One turning vector, and how many steps it has turned
The counts run from 0 to 577.
[ 77 137  86 116 125 121 135 103 115 162 165 112  92 152 131 116 109 120
  95 176 139 142 172 166 133 113 140 158 128 180 129 134 121 124  97 109
 150 154 176 139 109  90 186 165 147 129 119 139 153 111 144 160 125 160
 154 114  91 129  89 106 137 165  93  71 128 108 132  97 113 140 121 141
 105]
1
[ 81 110 114 110 142 108 140 115 132 140 153 201 159  95 140 135 131 110
 155 115 122 137  90 171 104 126 110 153 100 156  58 121 110 143  96 145
 144 117 130 154 143 125 114  92  98 105 112 177 128 134 124 119 107 137
 126 123 135 105 160 102 148 156  82 186 140 102 127 153  82  92 161 149
  98]
508
[127 140 115 140 146 102 146 122 127 148 130 167 141  69 155 148 140  94
 129 107 122  97 112 123  79  88 116 151  82 136  71 112  61 150 102 103
 117 105 123 175 153 123 120  79  80 114 124 147 142 135 111 142  90 112
 131 104 149 148 118 111 178 129  62 151  95 116 120 125  97 100 111 135
  93]
376
[ 94 139  89 133 130  82 108 103 147 142 167 171 126 120  98 195 149  99
 130 117  99 123 115 126 134  92  98 143 137 118  71 121 103 168 139 135
 117  67 114 158 138 121 153 122 129 135 132 147 151 160 172 112 108 135
 111  91 109  94 117 100 146 114  97 150  86 129 114 121 116  63  97 156
 127]
388
[ 85 142 140 122 102 148 118  90 117 192 132 173 145 155 124 167 102 109
  76 114 131 152  80 156 147 102 148 128 116 145  77 145  96 163 104 155
  92 152 176 155 102 109 124 122 150 108 116 102 121 136  89 130 116 142
 123 121 125 144 100 111 132 117  75 127 105 105 107  94  89 143 120 163
 167]
214
[148 121  92 141 140 100 152 124 130 102 207  86 110 114 150 123  93 124
 126 169 143  85 188 120 151 139 150 119 108 113 148 121 121  86 120  95
 165  93  68 113 150 171 135 114 115  84 129 130 141 101 114 137 130 113
 146 105 100 111 157 126 171 138 129  81 109 125 130 114 118 100 109  79
 108]
249
[100 150 156 130 119 102 134 119 136 112 130 141 102 142 152 171  75 105
 120 123 103 102  95 118 124  83 137 142  71 106  91 112 124 130 110 131
  99  79 144 164 102 156 110  97 171  90 136 114 170 166 106 140  86 124
  87 140 108 156 148  88 153 132  92 107  90 150 105 145 100  74  94 162
 107]
477
[113  99 107 148 128 138 119  78  82 124 197 140 122 103 112  99 103 120
 104 131 122 136 123 166 136  81 130 138 125 150  68 111 105 131 125 133
 150 148 128 148 114 137 114 108  95 106 100 128 143 116 121  99 143 172
 190 114 109 115 100  87 170 163  89 134 161  96 132 123  67 132 120 181
 126]
306
[136  96  80 156 102 143 121 123  99 184 180 114 159 154  94 166 141 138
 105 167 135 111 147 161 157 175 149 121 140 126 130 134 113 122 123 125
 153 155 113  96 151 152 165 154  96 142 128 106  93  78 132 104 136 121
 137  65 157 128 104 136 134 119 128 106 110  88 121  92 133 150 138  78
 141]
442
[112 121 169 108 132  96 166 166 147 168  98 136 135 160 111 161  76 130
 121 151 112  85 111 132 111 124 151  99  84 104 144 125 140 131  98 117
 123 117 134 152 144 174 138 130 130 139 175 118 127 143  88 141  94 133
  99  85 145 165 130 143 122 142 128  78  62 153  95 154 141  91 112  97
  93]
139
[110  59 128 125 110 112 114 138 134 146 135 150 142 125  53 165 134 149
 127 120 144 113 108 163 125 161 115 128 116 125  88 117 115 104 122 170
 128  93  96 127 143 139 171 128 134 127 156 121 149 149 153 127  82 180
 154  98 166 158 145 160 109 164 134 112 102 163  89 191 106  98 122 117
 119]
402
[120  71  96 128 114 160 167 126 126 144 152 129 121 129 109 143  82 137
 112 146 140 130 177 168 158 144 144  71  92 145  96 146 103 115 154 110
 155 154 121 125 131 151  99 140  91  95 121 106  89 139 110 126 115 158
 173 115 142 133 132 144 106 163 100  85 107  90  90 100 116 147 181  95
  99]
321
[103 130 146 107 114  54 118 150 197 188 153 169 172 150 103 159  82 113
  90 170 131 122 133 162 167 126 184 122 118  96 108 155 122 103 101 135
 146 132 151 117 140 134 119 129 139 166 159 146 133 107 105 114 132 141
 118  98 141 110 124 128 102 130 113  94 101  93 130 132 136 109 146  95
 143]
228
[120 154 141 157 112 102 148 129  93 183 129 100 113 171 125 118 119 128
 111 184 118  84  42 139 134 144 128 170  68 131 116 102 120 108  75 122
 120  97 143 142 128 129 161 143 143 132 135 135 133 117 115 131  91  77
  84 107 142 128 116 109 177 126  77 112 122 135 141 142 101 114 101 123
  98]
20
[ 90 175 146 134 140  89 155 122 135 172 167 163 129 131 173 103  98  57
 118 141 141  95 108 115 130 124 108 161  91 123 118 132  83 108 122 122
 130  71 119 164 167 132 118  92 125 138 131 137 114 117  91 116 112 101
 126  97 137 149 123 119 141 156  55 143 101 114 148 107  92 117 119 131
  88]
244
[ 91 138 148  97 108 118 155 136 179 215 131 151 156 131 144 155 116 123
  86 128 138 167 135 181 152 123 187 111 114 127 134 147 115 110 116 134
 119 136 141 133 124 126 129  98 119 106 118 139 142 136  69 151 137 146
 131 124  78  77 104 144 167 132  91  98 126  83 145 130 119 107 117  94
 149]
552
[ 84 104  65 132 138 157 140 107  79 119 142 126 113 128 154 131 138 142
 169 122 134 125 137 133  63 166  66 148 120 198 121 100 119 167 106 112
 136 104  99 134 164 138 182 127 117  93  85 135 116 136 152 163 107 111
 126  91 128 148 144 124 138 158  96 145 133 139 115 119 108 107 146 112
  72]
60
[126 117 118 135  88 117 154 116 123 190 164 134 142 168 145 173 121 112
 125 156 145  83 111 169 151 153 131 162  70 121  74 163  95 109 126 160
 139  87 135 143 139 113 129 141 140 123 134 144 124 133 136 110  82 112
 111 118 188 122 113 121 128 147  52 156 105 119 121 135 111 155 170 143
 119]
110
[128 127 147 105 119  77 134 136 179 169 159 134 174 157 146 148  84 126
  94 158 124  97 120 154 160 143 149 118  98  91 117 151 104 100  56 142
 144 120 106 138 149 166 133 107 127  99 162 146 151  97  98 140  98 115
 109 101 143  92 160 127 141  97  93 118 110 150  93 118 130  97 125  87
 172]
565
[ 57  97 130 142 101 129 150 113 117 175 123 168 165 165 128 145 104 121
 149 173 136 131  71 159  97 141 113 154 118 163 117 121 127 168 128 143
 124 115 137 132 127 119 150 134 147 161  95 115  78 167  98 117 103 118
 113 108 145 173 110 109 153 173 111 150 119 146 111 186 120 135 128 157
 103]
416
[ 90 135 123 147 139 112 134 106  81 174 144 118  76 202 120 142 114 101
 142 163 104 100  97 165 154 114 129 174 112 110 116 130 113 136 124 119
 115  76 160 144 125 120 147 166 144 128 143 118 140 127 146 114 145  99
 109  63 129 140  91 111 119 150  69  86 128 109 105 113 103 121 113 143
 110]
122
[105 146 148 144 128  68 107 158 177 149 138 161 167  99  99 142  86 131
  70 153 148 113 108 107 139 121 152  99 103 112 112 134 103 118  95 113
 117 139 126 124 142 178 118  89 114 159 161 100 128 119  89 129 119 149
 149  85 151 168 142 137 109 111 133  98  67 114 131 122 104  93  81  93
 127]
360
[148  79 110 141 135  90 162 147 138  99 180 109 146 100 122 161 127 143
 138 102 130 102 199 116 104 130 132  80 130 135 131 100 128 118 126 110
 141 116  80 116 141 149 151 107  90  78 147 133 151 118 150 143 145 147
 119 109 103 101 133 109 182 129 120 101 142  94 138 105 124  63 126  77
 113]
381
[132 112 122 157 138  93 155 152 134 142 143  84 107 138 100 150 110 141
 125 157 139 102 140 102 129 154 148 116 126 107 159  88 125 106 135 106
 114  72  86 116 135 134 187 127 140 125 143 102 125 148 127 153 120 119
 113  71 113 150 118 144 164 134 124  41 113 141 134 141 125  90  62  74
 115]
472
[ 86 112 110 122 135 112 138 105 122 143 158 172 139  86 128 110 146 112
 133 104 117 143  99 169 111 121  99 137 105 156  65 102  96 133 116 135
 143 101 120 145 139 113 122  88  94 110 112 174 135 138 133 123 123 144
 157 131 108  90 147 106 164 153  70 165 162  97 138 157  78  80 147 144
  99]
509
[114 143 132 126 144 146 154 126  98 135 130 129  67 126 176 115  79 109
 127 118 156 104 131 134 120 125 123 154  52 160 102 121  91 104  95 115
 123 105 125 147 163 150 121  92 140  72 114 133 136 120  98 154  98  99
 152 105 128 160 144 142 110 171  65  84 110 119 122 114  78 135 129 103
  73]
466
[146  50 120 150 122 120 164 143  77 164 169 149 155 142  58 154 130 144
 134 135 128 104 136 144 142 140 158  85 151 137 114  98 137 128 146 152
 157 161 104 103 138 128 147 139 104 142 136 116  85 109 117  85 146 166
 141  90 152 137 113 122 145 161 156 104 139  88 135 137 119 133 138  99
 108]
310
[ 78  79 117 132 128 123 131 123 123 143 180 150 115 122  71 111 112 130
 118 120 121 161 115 120 120 144 101  87 179 169 130  71 121 155 140 129
 125 135 100 100 117 113 158 119 134 106 107 116  82 146 108 140 134 160
 141  98  68 128 157 102 155 145 143  70 165 133 128 114  89  86  98  94
 137]
74
[ 98  79 105 131  91 137 145 135 139 162 149  98 154 181 109 171  71 158
 100 175 139 136 185 147 150 142 153  95 134 154 146 142 156 132 147 108
 149 163 141  95 106 158 146 158 143 136 116  89 104 138 135 143 130 175
 137 100 130 145  86 111 114 136 132  60 104 106 119 120 151 127 136 110
 128]
544
[ 78 123 105 125 129 135 156 102 141 195 136 138 166 163 115 173 142 154
 109 157 157 147 118 149 167 147 151 117 145 141 121 190 116 145 134 140
 117 100 111 146 108 103 179 147 123 125 131 101 125 151 106 142 144 133
 125  93 116 111  62 188 153 105  94 131  83 101 135 113 106 140  93 110
 137]
328
[ 69 139 107 158  98 102 110 102 142 194 152  95 134 171 109 120 122 137
  58 166 140 126  90 159 157 163 128 151 110 133 121 159 112 109 111 115
 117 120 166 130  82 122 156 153 135 171 146  92 160 114 140 140 137 140
 104 127 138 131  87 122 142 113  72 123 111  85 124 109  98 111 101 144
 135]
225
[ 64 106 163 133 111 122 114  90 106 158 136 181 173 168 117 149  87 131
 134 114 128 127  78 132 107  89 114 135 132 152 107 123 133 166 119 167
 114 135 149 139 116 153 133 105 172 128 118 109 134 147 116 116 123 170
 114 102 133 171 100  81 141 154 109 153 122 136 119 150  94 107 105 197
 144]
81
[ 75  99  79 162 114 118 140  81 105 141 165 125 178 141 109 118 121 159
  90 193 140 123 106 136 103 137 119 125 135 173 112 138 125 141 118 115
 136 150 146 137  71  99 154 152 136 163 115  88 109 131 123 136 140 147
 111 131 152 173  80  90 175 145 115 140 112 124 114 126  93 140 120 176
 113]
92
[106 160 130 148 111  68 143 138 171 166 136 151 157  98 136 171 152  93
 112 115 118 117  95 118  91 138 134 152  97 125 120  97 101 129 129 119
  85  75 129 147 122 112 155  80 129 144 125 124 150 149 108 137 103 106
  88 122 126 133 115 107 205 120  82 115 115 108 138 147 109  65  76 128
 117]
154
[122  74 102 112 125 122 138 100 151 141 203 170 150 102  97 126 100 105
 135 153 136 139 159 150 149 118 137 115 163 113  90 141  86 123 140 156
 151  98  61 121 161 111 136 109 116  98 115 144  92 152 110 108 102 162
 176  90 128 114 159 143 129 170 123 109 125 168  89 159 110 129 126 126
 153]
523
[111 133 130 137 123  69 126 138 200 144 152 157 192  91 140 160 115 113
  89 114 156 130 142  94  96 140 137 101 135 128 124 123  79 126 105 115
  92 114  85 129 129 127 149  60 122 120 136 102 141 132  89 157 119 127
 116 112 136 138 132 137 160  96 113 117 104 125 138 112 121  78  66 102
 163]
156
[100 121  80 123 110 137 149  96 121 150 177  99 106 116 106 124 123 132
  65 163 142 157 161 171 165 112 178 101 115 163 115 130 124  99 126 118
 145 150 152 138  94  96 141 148 124  98 107 121 147 146 109 144 129 180
 155 168  71 119 105 125 176 166 130  74 131 109 133 131  89 133 117 133
 100]
541
[ 84  97 111 167 122 138 122  98  78 160 158 146 116 152  53 159 129 160
 106 133 147 138 105 128 167 112 139 107 156 151 101 129 123 149 153 158
 124 117 117 108  96 109 168 141 142 127 111  80 101 154 126 110 147 154
 152  81 117 161  80 135 139 151 128 104 107  99 128 123  71 140  89 134
 119]
531
[103 108 129 120 161 112 111 103 117 115 163 173 150 104 146 131 117 106
 137  77 110 108 138 157  62  97 124 161 124 138  72 116  92 137  82 136
 118 133 136 154 142 141 135  89 110  95 134 141 184  96 139 134 148 148
 131  97 148 151 150  93 138 154  88 157 143 123  97 122  93  97 132 160
 133]
172
[102 144 130 120 109 113 175 111 140 211 171 147 151 153 138 116 117  81
  97 109 133 109  92 156 152 129 102 119 108 134 100 149  79 120 135 151
 138 102 134 179 135 101 116 132 114 118 160 128 118 135 114 122 104 136
 115 117 130  97 111 127 136 131  37 152 115  91 118  75  97 125 149 142
 124]
112
[101  47 132 141 115  90 111 143 174 116 119 145 170 141  99 180 126 148
 150 124 120 125 137 160  99 171 124 138 108 107  90 133 121 133 139 122
 117  86 109 106 104 155 123 108 116 143 137 124 150 143 157 127 149 132
 117  95 197 149 137 122 109 147  94 132 148 108  89 182 124  84 126 115
 131]
504
[133 131 141 100 120 100 142 123 170 145 180 124 146 149 180 129  75 102
 106 153 114  84 133 159 147 142 157 142  82  85 120 144 105  93  71 127
 146 105 111 139 153 181 110 103 137  90 148 146 162 105 101 129 111 108
 103 121 146  97 176 114 145 125  89 132 119 161  89 138 138 104 145 114
 158]
566
[ 99 160 134 160 107  96 132 118 125 183 143 107 128 159 136 106 111 115
  88 175 125  99  50 127 135 156 108 163  83 115 136 110 102 106  95 120
 119  76 124 148 122 134 169 121 130 149 137 109 129 135 116 135  93  85
  97 119 132 129 112 117 184 107  75 122 106 135 144 137  91 106  83 135
 122]
21
[ 69  89 108 161 116  91 136  93 104 138 173 151 143 176 118 132 108 124
 151 141 139 108  99 119 130 139  71 142 123 153  91 141 122 140 144 155
 153  62 122 137 110 120 141 139 176 140 135 125  99 152 169 102 115 142
 101 111 160 140 127  86 119 161  86 176 121 126 132 127  96 111 134 186
 105]
518
